The rows are grouped in 2 different ways at once, and each row is in one group of each. Only the weakest grouping, the one that moves the rows least, is given.
Each row in order, then its group:
-22  65 -13  15  21 -18  28  -5  21 -56  18 -52 127  -6 -20 -69 ~ BD
  4  37 -40  44  48 -25  12 -37   5 -10  14 -56 118  71 -29  41 ~ BD
-70  -3 -55  -3  11  -3 -41   0 -32  68 -15  40  33  -2 -19  -8 ~ YZ
-40  15 -72  24 -19  20  -6  11 -29  20  14 -42  34 -14  -9 -39 ~ YZ
  7  53 -35  54  63  -1 -20 -31  17  23  30 -59  81  17  -5 -49 ~ BD
-33 -61 -84 -34 -57  17 -19 -24 -61  34   4  -7  40   0 -14 -15 ~ YZ
  91    0  127  -16  -16  -34   47   28   84  -44  -14    3 -122  -41   46   94 ~ BD
  31  -48   56  -82  -35   24  -20   -7  -33  -76  -28   73 -127    8   29   86 ~ YZ
  2  69 -27  42  36  55  41  24   7 -33 -33 -66  92   8 -32 -56 ~ BD
 16  43  14  78  -1 -32  -3   7  22   4 -19 -57  92   5  36 -81 ~ BD
  56  -74  127  -65  -47  -33  -52   58   24  -42   29   40 -127  -28   23   47 ~ YZ
  54  -45   95  -73  -25  -29   23   46    5  -28   34   50 -127  -58   37   30 ~ YZ
  1 -19 -57  67  21  29  28 -19  49  12 -28 -16  57  41 -37 -12 ~ BD
-67  -6 -64  19  21  -8 -27 -11 -61  78  30  26  51  13 -23 -17 ~ YZ
  56  -20   94  -84  -27  -15   14  -14    2  -10    7  112 -127  -35   35   49 ~ YZ
-87  -6 -96  15   5  54  -4 -28 -18  60 -42  10  58  22 -18  -2 ~ YZ
